Each row is where one point has got to under a steady rotation. How many ticks took it there?
The counts run from 0 to 265.
[-10   4   0  -6   2  18   9  -4  -7  17  30  11  36  21 -49 -38  33   2
 -11  22   6   4  25 -12 -26  41  36 -41 -27  -7 -15 -16  31  35  12] | 53
[-33   9  14  22 -13  27   6  12  18  16 -11  28 -20  20 -45 -10  60  -1
   2  55 -22  28   3   3 -10  23   9 -20 -10  21   0   7  29 -30 -15] | 1
[ 14 -11   7 -30  -7  34 -24  17  15  17  14  33   0  14 -30  16   6  47
  19  10 -38   8  16   3 -46  10  31 -40 -28   5  21   8  33  53 -12] | 184
[-14  21  -9   2 -30  42 -16  -2   1 -19  13  34  15   4 -47 -34  38  27
   0  42   8  45  -9  21   2  38  36 -19 -14   0 -10 -28  -4  -9  -4] | 223
[-27  15  24   7   8  28  -4 -39 -15   9   2  54 -23  54 -19  -6 -15  15
  22  37 -10  50 -12  15 -11  37 -34  -7  11 -12   9 -11  28  22  -3] | 109
[ -4   9  18  16  17 -15 -45  -1  11  -5   4  -7 -44   7 -16  34  25  18
  10  36  42  38  21  -2 -36  17   1 -39 -43  13  20   1  27  34  10] | 144
[  7  41  35   2  -2   3   7 -43 -12 -12  39  15 -12  21 -54   7  21  22
   6  42   6  34  -3 -21 -25 -13 -11  -9  -6  21   9 -11   1  44  28] | 256
[  4  -9   9 -26 -11  27 -10  20  18  18  25  14 -47   0 -13   4  16  28
  19  18 -14  37   5   6 -65  -9  23  -7 -46 -12  13  16  19  51  -9] | 172
[-44  15  12 -38 -25  52 -28 -21  -7  -8 -11  54 -14  13 -21  -3  15  58
  22  10  -6  27   6   5  -1  36  28   0 -11 -21 -10  -3 -20  -7   6] | 90
[ -2   6  14 -25 -16  19  -2  -9  16  10  57  35  16   5 -43 -29  45  29
 -22  15 -14 -15  14  12 -23  10  50 -33 -23   5 -12  -8  25  39   3] | 54
[-13  28  55  36  -4  -7 -36 -20  -5 -13  29   6 -21  10 -30  18  38   4
   5  43  14  29  17  -6 -34  23 -13 -40 -21  30  11  -4  33   5  24] | 139
[ 19   7   8 -12   4  27   8   4  -5  13  14  -4  -1  -9 -43   4   6  14
  40   8 -30  23  27 -11 -57   0  13 -18 -42  19  26  -6  29  52   9] | 180
[-20  39  26  20  34 -14   1 -16   1   8  -8   0  -9  17 -27  24  12   3
  -9  35  23  49  21  -7 -21  11  -3 -33 -25  34  20 -49  15  25  12] | 128
[-41  12   3 -12   1  37   8 -33 -49  -1  -5  11   4  -4 -35 -24  -1  12
  29  -6 -14  39  25 -16  -3  50  19  -9 -34  -8   1 -10   5  20  15] | 81
[-26  -9 -14 -40 -10  49  18  12  12  38   5  13  -2   8 -31 -39  44  18
  12  22 -34   6  12  17 -23  32  10 -27 -18 -29  -7  -4  33  13  -1] | 194
[-11   4 -25  -2  11  25  16  17   0  23 -14  10  15   0 -40  -4  24  33
  15  14 -16  26  24  15   8  35  26 -31 -39  18  28 -50  21  18 -10] | 205
[ 46   8  20  -4  -3   3  -6  -8   7   2  49   6  40  14 -55  -5  35  20
  21  22  -5  14  29  -6 -48   7  13 -31 -31  10 -15 -11  22  42  10] | 46
[-21  19 -32   5 -10  41  -6  -6 -14 -10  -9  13  27  10 -44 -41  15  24
  15  36  13  44   9   3   8  58   2 -21 -10   4  -7 -46  19  11  -6] | 222
[-35  33 -17 -10  -3  29  34  -4  -9 -17  -1  42   7  35 -27   0   4  30
   6  13   1  70  -8  11 -16  14  18 -23   3  28  21 -35  16  20 -23] | 100
[-16  -4  24  -2  -5  11 -20   5  20  -5  -4  23 -19  -2 -12 -11  42  12
 -39  32   4  29   7  -7 -62  -4  61 -14 -57   9 -21   9  20  16  -9] | 159
[-33  30  46   6  -2  26   2 -48 -20   4  10  43   2  29 -37  -6   7   1
   9  38 -18  42   8  -5 -18  18 -31  -2  -7   3  12 -15   3   4   3] | 110
[-34  19  28  -5  -1  27 -41 -33  12  18  -5  59 -14  49 -21   7   2  32
   4  46   6  30  -3  17 -18  33 -13 -29   2 -10  -8  -9  -4 -13   8] | 114
[-17  23   5 -12 -19  24  -2 -25  10 -15  27  53 -14  41 -35 -27  19  15
 -18  68  14  32 -19  14   0   6  14  -5   8 -13 -20  -7  -8  23  -1] | 247
[-40  35   3 -28 -24  39   8  -1  -7 -13   3  55 -30   2 -36  -8  15  44
  14  24 -14  54  -7  30 -15 -10  18  -3 -13   9  21 -33 -18   3 -14] | 95
[-31   0   5  12  30 -17 -33 -19  10  17  -6  22 -39  44 -16  20  20  19
 -28  46  44  29   1  11 -14  54  10 -31 -15   2   0  -3  33  26  -2] | 137
[ 32  -4   1  -1   1  -3 -26   3  14  -5  50   0 -12   5 -35  -9  22  29
  25  45   5  35   6  11 -41   6  -9 -15 -24  -1  -6 -16  29  72  -2] | 39
[ 13 -21  24  15  -3  10 -34 -16   8  10  26  19 -11   5 -33 -30  24  -2
  19  36 -15  33   8   5 -30  35 -14   9 -40 -19 -32   9   8  63  -2] | 33
[ -7 -15  -7 -24  10  36  26  12  -1  40 -15  24  26  14 -31 -25  22  21
  -6  23 -18  13  27 -15 -60  20  44 -22 -52  -3 -14   6  17  22  -3] | 182
[-10  41  13   3  -2  25  17 -34  -8  -1  10  23  11  29 -44 -28  19  20
  -7  61  30  34   4 -31 -14  16   6   1 -21  -1  -5 -18 -10  14  30] | 251
[ 16  -4  24 -11  -7  43 -31  -9  -2  18   6   7  21   6 -32  -2  11  34
  30  22 -32  -6  28   3 -40  36   4 -36 -28  -8   9  -2  28  14  10] | 191
[-16  12  43   9  24  -8 -24 -27   9   4  28  28 -48  33 -18  38  14  10
   3  43  15  32  -3  25 -12  14 -10 -36  -8  27  20  -9  37  35   0] | 132
[-20  17 -12 -10  15  20  -3 -29  -8   1  16  43 -35  31 -25 -27 -17  19
  -7  59  15  32 -14  11   9  37   8   7 -21 -17   1 -17  -3  49   5] | 242
[  3 -24  -3 -12   0   6 -23   4  34  27  15  23   9  23 -33 -45  30  26
 -10  47  15  21   7   6 -35  30  26 -10 -31 -28 -42   0   5  40   1] | 37
[-25  14  23  29 -10  19 -32  10   9  -8 -28   6  -4   4 -42   0  49  22
   5  51   2  29  24 -15 -24  16   4 -21 -33  43  15 -17  40 -14  -7] | 6
[ -7  30  25  15  -9  27  -1 -23 -21 -32  28  38  22  21 -48 -38   3   0
  -1  49   9  43  -7 -13 -16  34   1   3 -12   7 -17 -23  15  25  11] | 239
[-28  16  -8  -5  23   2  41 -21  -1   8   0  31 -23  55 -38 -22  16  22
 -28  59  25  37  -3 -26  -1   1  17 -10 -20  14   6 -13  -4  37  14] | 258
[ -3  17 -12 -32 -10  15 -29  -9  -6  -6  31  30 -22  -9 -21  10  11  68
  17   9   7   6  11  16  -2  19  36 -36 -28  -3  13 -11 -13  46   2] | 67
[-17  39   0  -5 -16   7   3 -22  20 -17  25  32  16  32 -35 -13  24  40
 -20  64  24  26  -3 -19 -23 -13  26 -18 -12  18   1 -39 -17  26  11] | 252
[ -1  25  15   7  -3  19 -47 -16   0 -23   4  65  -9  15 -37  -6  -8  47
  -7  50   4  33 -13  12   9  10  47   2 -28  11  11 -24 -10  25  -3] | 236
[-18  19   7  15 -11  43   5  -3 -12  11   4  30  14 -16 -54 -26  41  21
  -3  21 -38  27  16  17  14  28  29 -10 -43  12   7 -34  13 -16   1] | 211
[-35  18 -25  -2  -9  34  12  13  -5  -1  13  24  -4  -2 -37 -36  32  21
  11  28 -23  36   1  24  14  42  14 -14 -29   5  31 -53  21  14 -25] | 217
[-36  23  16 -18 -24  25 -18 -13  16 -19   1  66 -11  38 -24   8   7  38
 -19  35 -14  37 -10  12 -13   4  21 -14   3  20  12 -32   2  -4 -13] | 107
[  5 -12  12  32   5  -1 -18  16   4   6 -20   6 -23  11 -31  -4  30   2
  49  43  14  65   2  -7 -20  45 -17 -13 -13   7  -5   6  44  30   1] | 16
[  1  14  -8  10  16   1 -33 -14 -18 -21  11  45 -13  25 -28   0 -29  41
  10  35  24  33 -27  14  -1  39  16 -12 -16  16  24 -30   8  41  -2] | 237
[-13  27  37 -12   0  32 -15 -40 -30 -10 -21  37  29  20 -38   2  -4  38
  39  17  -6  54   2  -2 -20  31   0  -7 -13   2 -10 -11 -16   0   9] | 98
[  0 -19 -25 -35  -6  30  22  23  19  32   9  13 -11  22 -13  -7  16  27
   4   9 -12  27   2   0 -58   9  37 -38 -26  -7  -6   6  37  49 -28] | 177
[-46  28  22 -15 -10  32   7 -23   5   3 -18  52  26  36 -33 -16   4  25
 -11  36  -8  37  -5   1 -21  20  19 -13   3  19 -11 -33  -5  -9  -3] | 106
[  4  -4  50   4 -12  -5 -31   3   5  -5  16  31 -38   1 -16  16  39   9
   2  34  12  39   0  11 -51   3  40 -17 -36   5  -4  30  28  23  20] | 155
[ -9 -11 -10 -35  -1  22  -7 -16  -7  14  32  29  -6  15 -24 -27  27  36
   1  17   8  -8  14   9 -12  52  21 -43 -16 -27 -16  10  11  37  17] | 61
[-22  12  21  29  23 -15 -10  -6 -19  -1   3 -13 -21  15 -26  12  32   2
  18  39  56  50  20 -21 -40  44  -1 -46 -25  19   1   9  36  24  12] | 145
[-43  30  29   5  -4  15  16 -15  22  29  -1  45 -17  43 -32  -9  34   7
 -19  52   1  50   4  18 -15   6  -2 -14 -10   0  -6 -15  -8 -22   6] | 118
[ -3   7  25  31 -14   9 -40   6   6  -7   2  12 -39  -3 -39  10  36  17
  39  43 -16  43  12  10 -26  13 -11  -1 -35  10  19  -6  26  16   6] | 10
